(in the rows, 128 means zero)
One turn or mirror swaps these rows in pairs. Which row does each one swap with?
The rows were stretched afterwards, more along some directions than others.
gevat: [147  93 123 120 152 156 162 162 110 176 132 133  89 117 134 150 108 143
 136]
pizer: [125 117 109 125 147 156 160 157 126 179 140 127 104 123 123 150 102 139
 136]
Zef: [108  93 155  96 126 110  98 124 124  79 111 133 135  98 154  88 150 115
 105]
Riti: [132  85 141 106 161 140 109 145 150  98 136 157 147 156 122 134 159 112
 115]
migin: [147  95 120 121 146 157 161 159 116 180 132 134  80 124 142 145 101 139
 144]
vad: [140 147 157  99 134 137 138 114 107 121 108 157 144 145 117 104 105 145
 114]
miro: [112  81 146  90 134 127 123 146 124  90 133 155 193 147 134 133 165  83
 122]
tomon: [160  73 157 113 161 130  95 154 138 107 135 161 118 149 145 118 154 114
 121]
dakuv: [ 88 100 113 125 144 126  81 110 112 126  96 145 113 129 138 111 151 134
 127]
kupup: [103  90 140  86 124 137 118 154 126  89 130 149 192 131 124 130 155  89
 126]
Tagiz: [157  99 119 118 139 160 159 158 114 184 142 130  78 111 143 144  94 143
 141]
Moru: [133 157 141 101 130 139 135 115 100 129 109 159 145 132 120 112  99 155
 118]
zubu: [133  77 158  82 132 135 123 153 120  97 130 162 178 132 125 137 158  97
 135]
Zat: [153  88 152 113 164 133 107 147 140 100 137 158 137 154 132 137 157 124
 119]
bida: [115  99 148  98 114 105  98 131 120  79 114 136 133  87 149  94 145 124
 117]
div: [121  88 155  98 115 115  92 139 130  81 114 140 118  87 153  85 138 126
 113]
Basod: [162  93 158 110 160 131 104 165 136 102 144 153 137 147 123 138 154 122
 124]
naduv: [148 142 157 100 131 133 126 118 102 124 113 178 131 128 127  94  94 157
 121]
Vur: [149 142 158  96 135 135 136 120 100 123 107 168 136 136 123  98 100 149
 119]
Fanuz: [122 100 122 134 142 127  92 119  96 138 113 138 114 129 127 127 134 138
 129]
vil: [131 100 133 127 143 123  92 127  84 126  95 155  98 121 134 111 136 153
 131]
nale: [139  91 123 121 151 157 158 161 121 173 134 137  81 118 146 135 105 134
 139]
tof: [133 150 145 106 138 140 138 125 107 132 121 162 147 133 107 103  94 154
 113]
buki: [119  95 152 104 122 115  90 131 121  88 119 137 119  90 135  87 146 126
 109]
fis: [141  99 113 124 142 154 152 156 121 182 135 137  75 110 147 143 102 143
 144]
fari: [123  95 153 123 145 134  88 120 101 111  91 159 115 123 115  97 147 134
 126]
levem: [ 98  94 122 126 146 136  86 120 104 135  97 156 103 129 133 101 141 129
 135]
tukoz: [163  97 148 108 157 132  97 160 139  94 138 155 131 134 128 135 147 131
 121]
ledu: [144 144 161  99 141 139 141 120 109 121 111 160 143 143 123 101 100 147
 114]
sut: [148  98 117 122 147 166 162 163 112 181 142 136  93 122 144 143  91 145
 145]
Fuvum: [152  96 125 121 155 160 166 164 116 176 140 122  94 131 141 144 101 130
 137]
Bigev: [137 145 149 101 128 133 131 112 105 128 106 172 137 130 136  99  98 158
 119]
dosut: [166  82 149 109 159 130  99 145 136 112 134 168 107 144 139 123 159 130
 125]
Mozu: [103  93 150  97 118 105  87 118 135  77 110 135 123 104 151  92 160 105
 113]
dil: [144 145 167  98 132 134 130 117 107 121 104 175 143 136 115 101 104 151
 121]
tun: [157 142 173 106 139 139 136 119 103 123 106 167 138 141 126  97 103 146
 120]
radep: [155 100 127 125 152 158 168 168 118 171 138 118  94 128 140 150 105 132
 137]
pedit: [138 146 157  99 139 135 131 116 107 116 107 172 139 136 120  97 108 148
 114]
sinuv: [162  87 148 113 157 136  96 153 131 116 138 167 127 140 125 140 143 140
 124]
Fet: [112  87 142  87 123 133 107 142 138  93 124 161 174 130 128 125 165  90
 136]
laso: [144 103 122 122 152 158 168 157 120 170 136 125  94 125 138 144 102 135
 133]
Levev: [157  93 124 126 152 156 163 166 106 175 141 132  83 110 133 145  97 140
 141]
naru: [103 109 110 127 146 137  87 134 107 123 103 145 119 130 127 118 142 139
 130]
bup: [125  91 156  93 125 124 122 141 120  97 134 144 196 143 126 138 155  87
 129]
toma: [150 140 166  95 140 133 136 121  99 112 107 174 146 138 115 100 106 155
 120]
letob: [125  86 160  94 120 102  93 128 117  97 111 145 101 101 164  88 145 124
 117]
duri: [151 144 167  97 137 139 135 118 104 114 114 159 149 138 112 101 100 148
 112]
putu: [143 100 110 122 146 156 156 151 115 178 142 138  86 112 145 148  95 148
 142]
kazuz: [118  93 148  93 118 115  96 140 133  75 114 128 132  93 155  92 144 117
 113]
kamu: [158  93 147 109 153 136  97 155 140  97 134 154 130 143 130 134 145 132
 119]
dufog: [ 94  99 144 101 130 108 101 130 128  83 102 126 136 113 156  89 152 108
 106]
mus: [110  90 146  94 133 131 126 149 119  97 125 156 184 145 125 133 164  77
 128]
Kuve: [163 148 158 103 133 136 134 124 100 132 115 164 124 138 130 102  90 159
 127]
Gup: [159  97 135 123 150 159 165 158 106 171 145 128  91 115 134 149  97 133
 137]
til: [124  94 125 127 140 124  85 135  91 130 105 152  94 119 143 110 128 140
 132]
tif: [148  79 174  96 147 132 137 172 107  89 134 144 181 139 118 146 159  81
 129]

laso is swapped with ledu
kazuz is swapped with kamu
Fanuz is swapped with bup
tif is swapped with fari
zubu is swapped with vil

